One turning vector, and how many ticks it has turned
The counts run from 0 to 336.
[114 154 136 111 134 130 149 152  84 113 133 134 143 175 100 156 161 134
  94 109 123 113  97 126  61 134 114 118 154 111 109 119 123 108 153  78
 119  77 118 138 154  97 176 120 112 159 150 164  70 115 137 106 147 105
 119 164 154 149]  64
[125 124  99 163 120 165  94 128 111 112 142 151 144 149 102 120 159 129
 121 108 125 118 102 154  82 173 125 160 131 144  62 112 118 149 133 127
 133 109 109 128 155 104 184 128  92 140 191 137 112 130 176 132 153 113
 112 162 157 163]  155
[122 133  83 121 109 140 117 123 123 116 158 147 128 121  94 146 144 145
  84  87 128 112  85 155  84 130  87 152 130 143 103 102 141 162 176 123
 112 129 103 119 163 105 149 162 107 115 199 141  63 141 162 150 123 111
 103 147 116 140]  133
[145 140 119 136 143 157 111 100  94 120 138 137 142 122 124 129 183 125
 104 106 127  76 107 122  76 119 127 131 131 130  88  93 136 127 150 109
 133 109 107 127 195  99 177 144 117 129 143 144  67 117 159 138 118  91
 123 189 163 130]  310
[122 156 143 135 134 158 110 134  86 124 115 134 124 209 112 177 153 146
 112 104 144 112 107 139  90 142 112 125 135 102  98 103 127 117 169 119
  98 100  90 128 146  95 182 116 113 133 137 160  93 117 148 110 186  92
 123 160 132 154]  210
[125 147 149 107 123 138 145 161  83 101 144 151 133 175  92 164 154 127
  92 109 111 100 104 136  66 135 105 137 151 106 104 111 132 113 148  90
 121  79 112 141 151  98 169 116 105 156 158 166  72 103 139 108 134 107
 119 153 143 150]  62
[106 166 145 136 134 151 143 169 106 121 132 136 126 154  96 134 157 120
 111  94 134 120  85 123  71 161 129 130 156 120  79 123 128 107 158  98
 132  92 104 143 145  93 206 111 124 157 142 136  80 139 135 137 157  99
 141 180 128 155]  196
[129 155 141 137 127 125 115 145  84  95 119 137 131 155  77 118 170 100
 102 118  82  96  83 130  67 126 133 152 132 119 111  97 169 104 151 107
 116 110 112 134 152  94 173 128 113 134 164 135  58 140 144 149 127 108
 135 171 132 154]  32
[115 120 113 105 125 120 131 145 118 104 132 133 162 152  99 167 151 165
 114  92 160 117  84 134  80 136  94 138 157 110 113  99  93 174 147 123
 121  80 117 142 169  98 143 143 114 137 180 131  74 106 146 125 178 123
 107 175 145 134]  97
[128 134  91 115 128 154 137 143 121 128 136 159 148 144  71 164 125 175
  93 101 109 117  97 166  81 112  81 144 134 122  96 102 136 148 160 101
 124 103 114 124 126  92 146 152  86 133 173 156  66 140 156 130 136 109
  95 136 121 144]  265
[140 146 119 153 119 174 119 136 118 138 133 140 128 145 106 124 136 120
 131  91 173  87  86 125  91 137 125 138 147 111  56 115 110 140 139 130
 149  92  90 130 146  97 198 132 138 148 152 115  85 136 146 158 142  88
 143 187 113 136]  330
[120 159 109 141  99 138  98 139  95 123 129 162 130 193  92 116 170 138
 109 131 126 109  90 163  87 165 129 166 125 129  83 117 128 126 132 112
 134 101 104 127 117  82 180 115  94 128 182 143  92 129 158 140 166 117
 111 151 132 156]  25
[162 133  81 156 115 165  86  87 108 128 120 117 148 141  95 129 143 126
 107 117 140  99  81 131  86 102 133 154 121 123  78 118 137 144 141 136
 116 116 102 117 140  95 179 156 113 136 174 114  79 154 166 168 113 108
 117 166 122 151]  144
[126 151 111 123 102 128  93 134  96 111 131 147 133 184  92 122 175 129
  99 137 113 107  96 157  77 156 140 168 115 135  93 108 133 116 138 105
 135  95 114 136 115  84 178 110 100 130 184 132  74 130 153 147 157 122
 124 159 127 156]  27
[132 117 118 118 138 146 108 141 103  94 103 156 147 184  83 145 160 108
 108 124 132 121  98 132  91 149 134 138 128 113 138 141 133 133 149 136
 108  88  97 142 118 112 198 131  86 149 164 156  70 131 177 169 152 120
 107 164 117 152]  42
[146 123 141 125 160 172 119 149 101 103 109 149 145 165  71 159 144 120
 117 115 104 107 121 139  78 136 131 140 124 111 106 122 148 104 149 118
 111  94 102 142 120 104 196 126  83 146 136 162  63 142 166 145 144 105
 124 159 115 153]  46
[100 141 115  94 123 124 138 172 130 115 112 142 150 178  85 155 138 159
 110  95 161 137  82 134  86 145 111 130 144 106 110 113 105 151 151 130
 119  80 106 143 122  95 182 124 106 150 165 129  80 122 146 129 189 124
 123 170 116 143]  228
[129 106 108 167 133 158  93 115 100 105 144 144 137 155 114 129 160  95
 119 101 171  84 103 126  87 149 115 138 154 112  94 129 116 155 151 132
 116 102 101 129 189 121 168 139 133 142 186 139  87 115 170 155 148  88
 115 173 140 142]  316
[130 105  98 138 141 142 121 114 113 109 127 151 163 148 103 136 175 145
 104 100 122 127 102 142  77 124 114 129 141 128 110 108 133 159 149 118
 114  99 118 118 174 111 171 168  76 140 183 167  98 110 180 124 135 109
  84 167 169 149]  283
[132 156 149 133 134 162 116 138  84 119 123 141 122 203 109 183 152 146
 115 105 140 108 110 135  92 140 107 129 140  96 105 101 137 119 170 124
  90 105  85 128 153 100 176 118 112 128 134 164  85 118 148 115 176  93
 122 158 126 148]  209
[110 150 128 111 139 129 142 144  87 118 127 132 149 170 102 149 169 141
  98 109 130 111  91 124  63 130 117 115 158 113 109 121 121 112 152  80
 123  75 119 135 151  92 178 124 117 157 148 155  65 116 141 108 156 103
 118 169 154 149]  65
[108 145 121 116 146 123 140 141  91 116 119 127 149 167 100 147 173 136
 106 112 139 114  85 123  65 131 120 114 162 115 114 125 114 112 152  83
 131  76 121 140 149  94 181 123 126 162 150 152  62 114 137 119 162 103
 120 179 156 145]  66
[128 117 130 124 155 166 139 143 106 123 112 147 138 186  89 180 126 140
 115  88 145 102 118 140  86 106  91 110 149  89 115 111 129 135 172 119
 105  95  99 125 145 115 166 144 109 145 146 172  69 116 160 123 151  81
 107 150 114 138]  77
[166 136 107 110 117 163 109  99  91 124 163 132 134 132 124 149 161 133
  80 122 135  80 106 137  72 130 127 150 120 132  75 115 118 129 138  96
 139  89 104 132 160  93 175 131 106 142 160 141  61 121 158 147 106 101
 112 161 138 140]  306
[116 122  73 136 106 135 105 130 114 114 151 144 142 124  80 130 129 133
 103  96 142  93  76 143  85 127  88 164 142 125  86 101 125 166 153 128
 116 120 107 125 164 100 136 150 128 129 213 111  70 141 157 152 132 116
 112 149 123 133]  130
[105 126  92 124 144 128 128 138 124 129  96 119 178 152  72 125 141 157
 113  88 119 133  85 124  62  90 119 113 137 120 103  91 134 135 146 115
 119 101 136 115 142  95 176 155  97 161 176 123  85 139 156 104 151 110
 121 177 153 146]  254
[101 137 142 126 129 131 140 178 118 107 117 139 135 182  71 144 118 119
 112  76 128 107  93 108  79 109 104 120 141  81 103  84 151 129 157 132
 101 105 100 125 157 109 175 126 118 158 163 128  90 120 150 109 142  98
 142 166 119 140]  222
[142 136 145 133 149 180 135 138 135 127 145 129 133 124 112 144 149 122
 118  74 140 123 124 140  78 154 128 125 140 137  73 105 132 129 168 119
 143  99  99 136 164 109 204 148 102 139 153 149  78 141 155 145 140  83
 142 194 123 150]  325
[123 140 121 150 144 154 128 149 100 147  96 167 140 192  79 110 153 130
 141 114 129  82 104 141  83 114 127 128 141  94  95 108 129 107 137 108
 154  90 111 116 121  91 187 124 121 151 149 148  83 121 157 139 159  88
 125 171 131 137]  52
[162 108 105 132 101 164 106 118 125 118 130 126 157 166  92 172 105 154
 107  96 155 113 104 146  93 105 105 152 126 105  77  92 111 176 140 153
 114  91 105 120 153 102 157 159  96 140 192 123  98 126 161 131 135 114
 107 156 118 151]  115
[123 137 121 138 139 142 126 150 104 143  93 172 140 198  78 108 156 128
 145 114 133  81 102 140  83 116 129 134 140  89 100 105 122 118 134 111
 164  85 105 119 119  93 182 124 118 153 153 143  83 115 158 145 162  98
 123 171 130 136]  53
[112 128  97 120 137 134 124 133 116 123 106 109 167 160  75 146 130 153
  97  94 112 134  98 129  56  92 114 113 132 118  99  92 144 123 152 109
 107 101 134 118 146  95 171 148  93 158 176 132  85 138 154  92 141 111
 121 164 147 159]  252
[131 159 118 169 115 155 121 128  93 114 140 162 119 152 112 125 175 118
 111 110 149 114  61 138 107 159 111 150 159 121  95 136 131 148 156 120
 119 103  84 130 154 105 193 139 121 134 164 150  92 134 156 178 135 107
 102 164 129 155]  169
[137 131 141 140 163 178 123 150  98 125 105 152 145 171  70 145 136 124
 125 110  99 101 123 141  76 126 128 129 132 109  91 115 145  95 149 109
 119  97 107 136 121  94 191 125  92 150 126 155  67 145 162 129 148  94
 126 167 125 152]  48
[136 157 138 125 121 121 112 141  87  96 123 141 131 160  79 121 175 107
  98 125  87  98  89 133  68 124 139 159 123 127 108  97 163 104 155 109
 120 109 116 135 145  94 171 123 111 132 171 133  58 139 146 154 126 116
 134 170 131 153]  31
[112 146 123 112 150 123 134 139  89 117 110 122 157 165 101 139 175 136
 114 113 146 105  86 122  64 122 123 110 157 109 123 127 113 117 151  87
 130  74 124 139 144  92 174 125 127 157 148 144  57 118 141 130 167 104
 124 184 149 142]  67
[162 112 110 146 109 155 109 118 128 121 116 123 156 167  94 166 123 156
 126  88 164 118  90 147  99  95 105 146 141  99  96  86 118 183 143 155
 119  92 107 119 154 106 155 167 112 136 185 121  98 127 154 139 153 114
 104 170 122 145]  113
[118 131 108 135 130 133 112 137  99 104 104 160 142 190  92 130 168 109
 110 122 144 120  79 133  92 140 122 130 140 109 139 147 133 137 150 132
 105  92 100 131 127 109 199 137  95 151 171 154  83 129 171 171 153 111
 100 161 121 150]  40
[162 141 107 140 125 137 122 116 106 132 112 125 164 147  89 136 168 178
 121 122 118 112  84 166  78 100 122 151 148 127  90  94 122 145 138  98
 155  86 135 125 133  85 148 166 106 131 170 132  70 140 142 147 155 122
 100 175 148 149]  271
[139 120 108 108 132 145 113 129 109 104 142  96 153 134  87 190 121 154
  98 100 152 113  99 142  67 119  95 143 144 125 100 108 110 141 166 110
 104  97 126 148 152 105 135 147 127 137 180 123  45 141 134 131 158 111
 122 158 119 149]  102
[103 137 107 107 122 119 151 150 121 125 131 151 150 157 101 147 148 165
 111  76 152 102  83 124  79 110  89 121 159 102 104  83 114 160 148 117
 127  89 109 120 177  92 153 138 119 140 167 136  83  93 151 106 152 105
 112 172 149 120]  94
[138 150 151 118 133 153 120 150  92 101 123 159 116 179  96 177 147 128
 114 107 139  84  96 125 102 134 105 145 132  88 116  98 141 127 167 136
  88 108  72 140 150  99 171 117 114 120 126 152  63 120 150 144 155 104
 124 165 107 135]  206
[117 163 114 158 108 151 107 148  99 131 127 176 127 187  91 119 162 140
 121 118 115 110  84 157  96 159 112 159 131 125  78 108 136 134 135 123
 126 107  93 120 130  83 184 121  89 125 168 151 107 131 162 132 163 115
 108 148 136 155]  23
